The rows of R fall into a few groups, and each row is roughly a mix of its group's hidden directions; one row fits no group.
R:
[[-22  13   9  -1  12   0  -8  -3  16  -9]
 [  4   0  19   6  14  13 -16 -14  -4   3]
 [-11  -5  20  16  12   8  12  -7   7   0]
 [ 14 -13 -16  16   4 -11  -7  -2   0  14]
 [-13   7 -12 -17  13   0   1 -20  -7   6]
 [ 19  -1  17   6  -3  -2  12 -21   2   4]
 [  0  -2  -3 -28  10   3  18  -1  -3   7]
 [ -4  -6  12  -1 -19  14   6  15  13 -10]
 [-12   6  -5  17 -19   9   4  -9   9  13]
 [  3   9  17  18   3   0 -13  -1   6  19]
 [ 15   5   3  19  -5 -13   9  16 -12   0]
 [  8  -6  23   4  16   6 -18   6  -3   4]
 [ -8  11 -13   4 -14 -12  -4  -6  -1  22]
 [ 20   3   9 -16   8   0  16 -11 -10   2]
 [  4  -7  17   7  17 -14  10   1 -17   4]
 [-12   2 -22   8 -10 -12  -4   6   9 -14]
 [ -1 -15  11  -5  -5  19   8  13   8 -14]
 [  5 -17  23   7  -1  -8   0  12  -9  11]
 [ -6  -7   7   0  31   0   9  -8   2   8]
 [-15   1   6   3  28   0   1 -15   0   0]
 [ 18 -14   8  -3  -5  14 -16   9  -7   8]
 [ -3 -20  -4 -10  -6  13 -21   4   2 -10]
 [  5  -4  14  22   1   2 -14   8  12  -9]
 [ -9  13  -1  14   2  -6  -7  -9   5  25]
 [  3 -13 -12 -24  16  -1   4  -6   5   7]
 [ -2   7  -6 -11  -9  -6  23  19   4  -8]
 [-13  13   8   6  13   2 -21   8  11  -6]
 [-20  -8  10   0  -1   0 -12  23   3  -2]
 [  1  -3  12   3  24   8 -13   5 -11  12]
 [  1   2  -5 -13  -2  18   2   2  16 -22]
 [ 19 -18  -3 -10 -16   8  -1   2   2  13]
 [ 13  -7 -11 -14 -16  13   8   3 -11   9]
 [  3 -13  12   8  12   4  10   6 -24  -7]
 [  6  -3 -25   8  -1 -10 -11 -11  -5  14]
 [-20  15  -3  10  -4 -12  11  -5  14  -4]
 [ 20   3  14  20  -8   7  -8   7   2   1]
 [ -8  15   2   6  19  -8 -12  19   0  -3]
 [ 19  -7  15   4  17   3  -9   2 -15  -1]
 [  1   8   7  -6  24  14 -18  -1  -1   3]
 [ -7 -12  -3  13  10 -11 -21 -12  -9   4]
 [ 11 -12   5   3  21 -16   1   3 -14  -5]
 [ 15   6  12   3 -18 -11 -16  10   6  -6]
 [-11  -4  -1   6  -6  11  23   4 -19   5]
 [ -4   6 -11  -3  10 -19  -1 -13  -1  22]
 [-21 -20  -5  -8   1   4  13   4  11  -3]
 [ 16   7   0  -5   4 -16   3  -1 -17 -18]
 [ 16   6  15  -2 -13  22   2  -2   4   7]
 [-23   9   7  -7 -15  10   8   3  10   8]
 [ -1 -11   6  -6 -14   3  19  18  12  -6]
 [ 13   9 -15   8  21 -10  -2   4 -12   0]
 [ 11  21  -3 -18  13   6  -7   3   2 -10]
 [ 17   5  -1 -12   7  14  14   0 -15 -11]
 [ -9 -17   5   9 -11 -16  -2   7  -8  17]
 [  1 -12   1 -16   1   8  11 -16 -11  18]
 [-12   2  11   1 -17  -2  17   9  14  12]
 [-13  12  21   6  16  -8  -2   0  11  -5]
 [  5  -3   4 -13   8  12  26   3 -12  -3]
 [  7   4   5  -2 -17  20 -11   9  17   0]
 [  0 -10  12   8 -14   1  -9 -15  17 -11]
 [ 12  -3 -27  -4   6   0  -9   9 -12  -5]
 [-13 -16 -12 -10  15  -8 -14 -11   1   2]
 [ -8  21 -13   0  14  -4  -2  19  -5   4]
 [ 16  -6 -22  -2  14  -4  -9  -5  -9  -9]
 [-14 -17   4   6  14 -16   1   0   1 -16]
 [ -4 -25  15  -4  10   4  13  10  -3  -3]
 [-20   7   5  17 -12  -6  14   2  -1 -10]
 [ -9 -12  20  12  12  11  -4   5  14   1]
 [ -9  -7   9  -1   9   4 -26   7   8 -13]
 [-15  -5  12  -2  15   2  25  -3   2   0]
 [ 20  -4  -1   4 -23   6 -14   6   1   5]
 [ 10  16   2  -9 -21   6 -15   4  -8  -6]
 [  9  10  22  13  -9   8 -14   6  -3  -9]
 [  4   5   4  13   3 -23  -2  -3 -21   7]
 [ -4 -15  -2   8 -30  -6   0   5  -5   1]
 [ 21   2   2  -3   7  17  -4 -19  -5  10]
 [  7 -15   7   7   5   4 -16  10  21  -7]
 [ 14   5   9 -12  -4  18   2   4  12  18]
 [  4 -16 -10   2  14  13 -11  -2 -17 -11]
 [  1  -3  21  19  -2  16  -1  10  -8   4]
 [ 19 -12 -14  13   6 -11 -10   2  -9  -6]
 [ 16  -7   0 -16 -20  13  -5  -1  -4  10]
 [ 17  15  10 -18   7  13   0   6  -6   7]
 [ 16  -4  -7  -6  25  -1  -3  -7  -3  15]
 [ 13 -13   6  -2  19  -3  -2   0 -18 -14]
 [  8   5  12   9  -4  16  -5   7   0 -25]
 [  2 -12 -11   2   5   0  18   7  24   4]
 [-19   2  17   8  22  -8  -1  -4   3   1]
 [  0  10 -18  -8  21  -5  -7   3  15  -5]
 [ 16  20  13   2  13   0  13  -4 -10   1]
 [ -9   9  14  -9  12   6  -9 -15  14 -12]
 [  9  -5  20  20   9 -17  -3  -1   1  -1]
 [  5 -13 -23  17   3 -10  -1  -8  -8  -1]
 [ 18   1  12  17 -10   1 -17   5  -9   1]
 [  3  -5   4  10 -29   9  -8  -9  -4   7]
 [  9  -5   0   0   7   5 -21   1   7 -25]
 [ -7  -5 -13 -11   7   6 -21 -11  16  -2]
 [ 10  -4   0 -15  12  -8  20  -1 -16  -7]
 [  0   3   5   7  12 -25  -1   7   5 -18]
 [ 11  -1  -7   1  21 -10 -13  15  12  -7]
 [  8   8  -9   0 -14  -3 -21  -3   4  19]
 [ -9  20  10   5   4   9 -12  -9  18  -2]
 [ -6 -10  -2  -4  -6   8  -8 -25 -10  15]
 [-15   1 -20  18  -7 -15  -2  -6   1  -2]
 [-14  -7  -4  -2 -15  14   5  12  -7  19]
 [  2  10   2  -3  -7  23 -11  10  -3 -18]
 [ 19   8  -2 -11 -21   8   1  15   3   0]
 [ -3 -21   7  11  -2   1 -19   9  -1 -14]
 [-11   8 -26   3   3 -12  10  -2  10  -1]
 [  5  -3  24  17  13   9  -5   5  -4  -8]
 [  9 -12 -13   5 -10  -3 -25   2   9   1]
 [-22   0 -13 -18   1   5  -4   1   7 -14]
 [ 15  -2  24  -4 -16  -1   9   8  -1   5]
 [ 18   8 -14 -18   2   6  -1  -4  -4 -17]
 [ 14  12  -5  18  -6 -10   7 -18   9  -3]
 [ -6  12   9  -5 -18  -1   5  -1 -25  -3]
 [-12  -6  12 -20  -6  21  -1   5  -1   7]
 [  9  13   9   7   2  20 -18  -6   7  10]
 [ 11  12  22   2  12   3   9  14  -5  -7]]

One row of each group comes first, with its name. Which group is each row after those in?
[-25   7  -1 -19  10   6  -3   5   6  -8] -> P
[  5  27   2 -10  -5  11 -14  -6  -7  -5] -> Q
[  0 -11  18  15   6  16   4   9 -12  -8] -> W

[  7 -17 -13  -8  15   2 -13 -11  -6 -13] -> P
[-10  19 -20   3 -16  -2   3  -7  -2   6] -> W
[ -2   1 -15 -19 -11  -5  19  10  -8  -2] -> P
[  5  -3 -10 -19  -3  11  10  -1  -1  23] -> W
[ -4   2   1   7  24 -22  10  -1  -7  -4] -> P
[  4 -10 -16  -6  -8  14  11  -8 -13  16] -> P
[  0  -5   5   2   6  -5 -14 -17  15 -21] -> P
[ 13   0  23   4   9   5 -13   4  13  10] -> W
[ 13  17  17 -13  -5  17  -2   0   5   6] -> P
[ -8  12  -4  10   9 -11 -20   6   5 -17] -> Q
[  6   6  -2  14   2 -16 -21  -4  -9 -14] -> W
